One turn sends every row of this set to another row. A few are shown first. Where does it send the rows asked after them?
gokub: [  7 -11  -8  25   1 -42  -2  19  10 -47   6   6 -45  -6   4 -18  31   5
 -24  -9  53  33   3 -13 -34]
Nubo: [  5   9  13   8  46 -18  16  20  19  12  -7  11 -32  65 -44 -54 -13 -37
  10   2   1   9   9  11  -6]
dafev: [-31  19   6 -27   7 -34  -7  13  41  10  -5  42  11  13 -46  43 -25  -6
  -1  -2 -17  15  15 -23  -6]
ruzu: [-42  13  18  56 -14  25 -28  -9 -11 -20 -10  12 -38  17  18   0 -29 -55
  -3 -15  25 -30 -17  28   4]
viri: [  1   5  11  30   4 -49  20 -18  24 -28 -11   3 -16 -36  15 -24  43  -1
 -32 -20  16  23  25 -19 -30]
viv: [-31 -44  37  -6   8   8   8  21   2 -10  24 -21   8  39   8 -49 -12 -27
 -26  -6 -13 -44  -4  22  12]
kotag: [-48   5  -4  34  48  25 -31  24   8  33  -7  26 -19  32  13 -12  15  14
  16  42   4   7 -11 -18  12]
Votug: [ 36 -31 -21  39 -15  18 -27   2  -8   6 -49  21  11  10  25  -1  25 -32
  23  14 -48   2 -19 -24   5]
Muvet: [ 36  -7  -2 -20   1   4  -1 -11   2  42   1 -27  -3 -17  30  42  28 -39
  12  34 -36  19  15   4   1]
lus: [  9 -15   3  51 -14  -1 -53 -24  -6   8 -27  23   8 -20   2 -22  -6 -24
  -8  19  -5 -51 -11 -11  40]
Masu: [ -4  10 -14  38  -5 -53  13  -6  15 -31   2  -5 -25 -18   8 -23  47   0
   0 -43  10   5  11 -15 -43]
Siv: [  1 -29  14 -51 -12  11  -6 -50 -13  39  12  -3 -25   1  -6   0  -8 -12
  -8  -9  21  -4  -4  47   5]
Nat: [  5  -4  34  45 -52  12 -13  16  10 -11 -11  12 -29  20  -2  13 -22 -54
  25   1 -19 -24  14 -11 -62]
sive: [-38 -36  11 -17  -8  40  24 -11 -20  20 -18  17 -21  40  33  21 -14 -17
  15 -18  10 -11   8  15 -45]
Nez: [ 11 -12  -7  10  -1 -49   6  19  15 -31  16  -6 -35 -23   9  -2  29  16
  -3   1  43  14  30 -38 -36]
Sunas: [-21 -45  18 -48 -28   6   0  20  18 -17  18  -5  28  15   7  17  -2 -14
 -12 -20 -52  13 -18   4   5]
kodu: [ 37  -3  25  14 -20 -21 -34  -8  11  37   6  -1  -7  -5 -23  11  22 -45
 -49  41  -9  -2  -6  38 -29]
pif: [-50  12 -37   7  12 -11  -4  45  -8   4   5   2   8  39   5  53   5 -11
  10  -5 -24 -26 -11 -18   4]
Raba: [-10   8   7  -3   6  22 -44  -8  28  14   8  19 -35  -5 -12 -16  -8  12
  50  22 -13  41 -13 -25  43]
sok: [ 16   1  35 -12  16   9  10  -8  12 -15  -9 -10 -32   8 -12 -41 -27 -44
 -15  17  -3  30   4   1  68]

Nez -> viri
Muvet -> sok
Now find these:
Nubo -> Nat
Votug -> Raba
sive -> Sunas

One turn sends every row of this set to another row. A few are shown first. Where does it send the rows asked after them?
novun: [ -57  -33   26   42  -22   54   33  -13    0    4 -105   23   -1  -40
   -7  -68  -46  -16    3   -9   -3    2   36   41   17]
gegor: [-10 -21 -24  26 -58  29  69  15  16  -3 -85  43 -36 -57 -54  14  16  12
  11 -44 -25  52  28   4 -26]
Nizuv: [-10 -40 -10  15 -74  19  63  18  25   0 -81  40 -15 -71 -48   0  15  13
   7 -48 -16  49  25  10 -41]
Kol: [-75   8  10 -39   8  -5   9 -42  15  26 -80   3  -5 -19   1  13 -17 -60
  -9   7 -50 -27  11  30 -36]
bav: [ -9 -36  -9  32 -69  14  63   9  28   6 -74  41 -13 -65 -45  13  14  18
   7 -45 -10  55  24  12 -31]
zat: [ -58  -34   30   36  -26   53   36   -9    0    4 -111   26   -4  -44
   -6  -69  -45  -15    7  -14   -2    2   38   40   15]
kip: [-79   7  25 -56  -4 -10  20 -27  16  31 -98  14 -14 -34   7  11 -15 -55
   6  -6 -43 -33  14  30 -42]
Nofi: [-77   9  10 -49  -2 -12  14 -34  15  31 -92  16 -26 -29  16  10 -22 -58
  -7  10 -52 -21  18  28 -38]
mutu: [ -5 -37 -26  48 -56  21  50  -7  25  -1 -55  27  -4 -50 -53  11  11  13
 -10 -32 -18  61  21  12 -25]
Fimig: [-78  15  22 -17  11 -13  20 -50  19  37 -77   9  -6 -17  10  34 -16 -49
  -2   5 -37 -19   7  34 -22]
Gotez: [-76   9   5 -40   4 -11   9 -40  14  31 -85  12 -22 -23  15  12 -23 -57
 -11  15 -53 -19  17  29 -34]
Kavas: [-81  12  22 -43  -4 -18  25 -30  20  41 -98  24 -31 -35  23  22 -21 -50
   5   3 -42 -18  17  29 -33]
zad: [-79  17  20 -23   5 -20  22 -42  20  43 -87  21 -26 -26  24  33 -21 -48
   0   9 -39 -12  14  31 -23]
Nedu: [-80  10  17 -49  -5 -15  19 -29  17  36 -97  21 -29 -34  20  14 -21 -55
   0   7 -47 -22  17  29 -38]
nuv: [-80  16  24 -32  -1 -19  26 -37  20  44 -94  24 -30 -32  25  29 -21 -48
   4   5 -38 -16  15  31 -28]
pugu: [-80  16  32 -21   7 -16  27 -43  23  43 -85  16 -11 -24  14  39 -15 -46
   7  -2 -31 -20   8  33 -22]
pak: [ -8 -45 -19   5 -74  23  53  19  21  -8 -80  35 -13 -69 -53 -12  13   6
   1 -44 -23  46  29   8 -47]
Suz: [-77  12   7 -29   8 -14  10 -44  17  35 -80  12 -20 -20  17  21 -23 -56
 -11  17 -49 -14  15  30 -28]
guga: [ -9 -34 -15  45 -61  16  58   0  28   5 -63  35  -9 -57 -47  17  13  18
   0 -38 -12  60  22  13 -25]
guv: [-78  14  12 -21   7 -16  16 -46  18  39 -81  16 -23 -21  20  29 -23 -51
  -7  13 -45 -11  13  31 -25]
leval: [ -6 -26 -47  27 -49  38  50   5  10 -17 -69  28 -25 -43 -65   0  13   2
  -7 -32 -39  52  27   2 -30]
tumip: [-81  15  36 -34   0 -16  31 -35  22  42 -93  20 -15 -32  15  34 -14 -46
  13  -7 -30 -25   9  32 -28]
dob: [ -58  -32   29   45  -22   54   34  -14    0    5 -105   24   -1  -40
   -6  -66  -46  -14    4  -10   -1    4   36   41   19]
zosat: [ -4 -40 -36  37 -55  27  41  -5  22 -10 -54  22   0 -48 -58  -2  11   8
 -17 -29 -27  57  24  10 -33]
Tadun: [ -6 -28 -45  16 -55  40  52  12   9 -17 -78  30 -28 -49 -64  -7  13   0
  -4 -36 -40  49  30   2 -36]
Kerum: [ -59  -32   32   39  -26   52   37  -10    1    6 -110   26   -4  -44
   -5  -66  -45  -13    9  -13    0    2   38   40   16]
fenul: [ -58  -32   30   45  -24   53   36  -13    2    7 -106   26   -3  -41
   -6  -63  -46  -13    6  -11    1    5   36   42   20]
vifaz: [ -9 -25 -28  15 -61  33  65  19  13  -8 -89  41 -36 -58 -57   3  16   8
  11 -46 -30  48  29   2 -34]
Fupo: [-77   6  15 -53   1  -6  12 -34  15  24 -90   8  -9 -26   3   7 -17 -60
  -3   1 -48 -31  12  29 -42]
lezag: [ -81   11   34  -48   -3  -13   28  -27   19   37 -100   19  -17  -37
   12   22  -14  -51   12   -8  -36  -30   12   31  -36]
danor: [ -7 -19 -35  45 -48  30  61   2  15  -5 -70  35 -28 -44 -57  19  14  10
   1 -36 -28  58  25   5 -20]
solap: [ -4 -44 -37  20 -60  30  39   4  19 -14 -61  21  -3 -52 -61 -14  10   2
 -17 -31 -32  51  25   9 -42]
Bifi: [ -6 -46 -30   7 -68  28  44  13  20 -13 -72  26  -8 -61 -57 -18  12   2
 -10 -38 -30  47  28   7 -48]
faf: [ -58  -35   28   36  -25   54   34   -9    0    3 -110   25   -4  -43
   -7  -70  -46  -16    5  -11   -3    1   38   41   14]
vek: [ -7 -23 -43  40 -46  36  53   0  12 -11 -66  29 -25 -40 -63  10  14   5
  -6 -32 -34  56  25   4 -23]
vena: [ -59  -31   32   42  -25   52   38  -11    1    7 -109   26   -3  -42
   -4  -63  -46  -12    8  -13    1    3   37   42   18]
vosav: [ -9 -27 -37  10 -60  37  59  18  11 -15 -85  37 -33 -55 -62  -5  14   2
   4 -42 -36  47  30   1 -38]
Nageg: [ -9 -19 -27  39 -54  29  68   8  16  -2 -77  41 -33 -50 -54  20  15  13
   8 -41 -24  56  26   4 -22]
togor: [ -57  -33   26   38  -24   54   33  -11   -1    3 -107   24   -2  -41
   -8  -69  -46  -17    3  -11   -4    2   38   41   15]
zuf: [-77  11  13 -25  12  -8  11 -49  18  30 -75   3  -3 -14   5  25 -17 -55
  -9   7 -44 -22   8  31 -28]

zosat -> bav
gegor -> Tadun
tumip -> Fupo
Now find these:
guv -> Kavas

One turn sends every row of this set to another row. A few are shown first. Where does it send the rows asked after them?
ramu: [-72   4  11  14   6  -9 -29  25 -14  -9   6  20  19  42  14 -19  17  16
 -33]
Kapaf: [  7   5  50  16  -3 -10 -23  25 -10  35  42  33 -24  -5   2  13  15 -47
  45]
nageb: [ -7  21  36  -5 -20  -8 -12  18  -1  46  34  40 -18 -10  11   5  18 -52
  46]
vig: [-10  23  -7  21   5 -31  -5  28 -45  -6  17  37 -10  65  18  12  -1  23
 -34]
Porop: [ -3   5  -4 -57  -9 -11 -16   8  17  25  11  18  -2  17   7  -9 -61 -25
  39]
Zego: [-38  -8  50   2 -30 -33  21  37   3  72  12 -23  -1  -1   0  27  14  -5
  -3]
zop: [  8  -5   3 -34   8  -6 -11  24  32 -14  -2  -2 -38  30  19 -35 -11 -47
  26]
valol: [-42  13 -18  20 -19 -36  -7  -5  23 -31   1  27 -22  24 -38  27  -2  30
  28]
Rided: [ -1  -4  29 -27 -11 -24  -3   0  39   1 -13 -44 -58  41  -7  -3 -19  13
   0]
Febed: [-40   7  42 -12  41   1 -45  12   7 -19   6  44  10   9  13  40  -7 -12
 -19]
Funu: [ -4 -30  18  -7 -24 -17  62   5 -13 -14  19  15   6  34 -11  44 -21  42
  -3]
Pasel: [ 38  18  23  21 -11 -25   1   5  11  13  34 -44 -16  -7  24 -21  -9  31
  -5]
zolez: [ -1   6  21  36 -15  -9  24  -8  26  44  -1 -37 -54  23  23   7  22 -10
 -10]
rop: [-32 -35  40   9 -23 -17  18  37  14  74   8 -23  12  12   7  26   1   7
   3]
Pupi: [-45  -2   2  10 -10   6 -11  49  -6  20  31  35  45  -9  21  17 -28   1
 -32]
sapu: [-47   4  12  30 -12  -9 -12  45  22 -54 -16  34  -1  12  -2   2  23  -3
  11]
Kozeg: [-42  23  -4   5  35  -4   4  -1  31 -53  11  -2   9 -11 -12  21 -21 -26
  -4]
Liv: [ 12 -13  57 -22   6   8  19 -27  -6 -11 -16 -22 -25  34  13 -10 -41 -10
  13]
Teka: [  0  22   3   7  -2 -33  -9  55   5  77   4  -5 -32  26  13  22  13 -17
   2]
kofeg: [-10   6 -20   3   1  -8  23 -17  10 -43  35  10  19 -17 -20  -8 -18  18
  35]
sirip: [ 26   9  28  17  -7 -40  20   8   5  12  15 -53 -18 -15  27 -13  -9  13
 -21]
teke: [-36   2  21 -29  20  -4 -32  15   0  55   9  10 -24  41   0 -15  15 -44
  31]
Mipok: [  9 -15  65 -16 -10  26  30  -3  -4 -11  -2 -18 -24  49   1  -5 -38 -14
  22]
lag: [-21  33   8 -10   1 -15  63  10  11 -35  13 -13  -3  28 -33  50   3  13
   5]
neru: [-39  11  54   1  10  23 -14  27 -18 -29   6  37  19  -3 -33  21 -15  -5
  30]
kadi: [-13  -4 -15 -42 -10 -13 -18  14  22  26  38   3   3  14  -6 -16 -61 -27
  32]
vekeb: [ -8  36   5  -5  -4 -14  43 -21  -5  10  47  21   0  34  14  33  45  35
  -8]
Zar: [-28  -2 -27  36 -13 -15  38 -23 -14  -7   6  37 -20  63   1  29  -4   8
   2]
niped: [-18   2   4 -19   7  -8   0  24   8  24  24  55  25  28  52  43  16  15
 -31]
Zeme: [ -2   7  38  29 -10 -10   2 -14 -38  10  62  35  -3   7  20  23  10  31
 -32]

vig -> ramu
vekeb -> niped
Now find these:
rop -> Kapaf
Liv -> sirip
teke -> zop
kofeg -> Funu

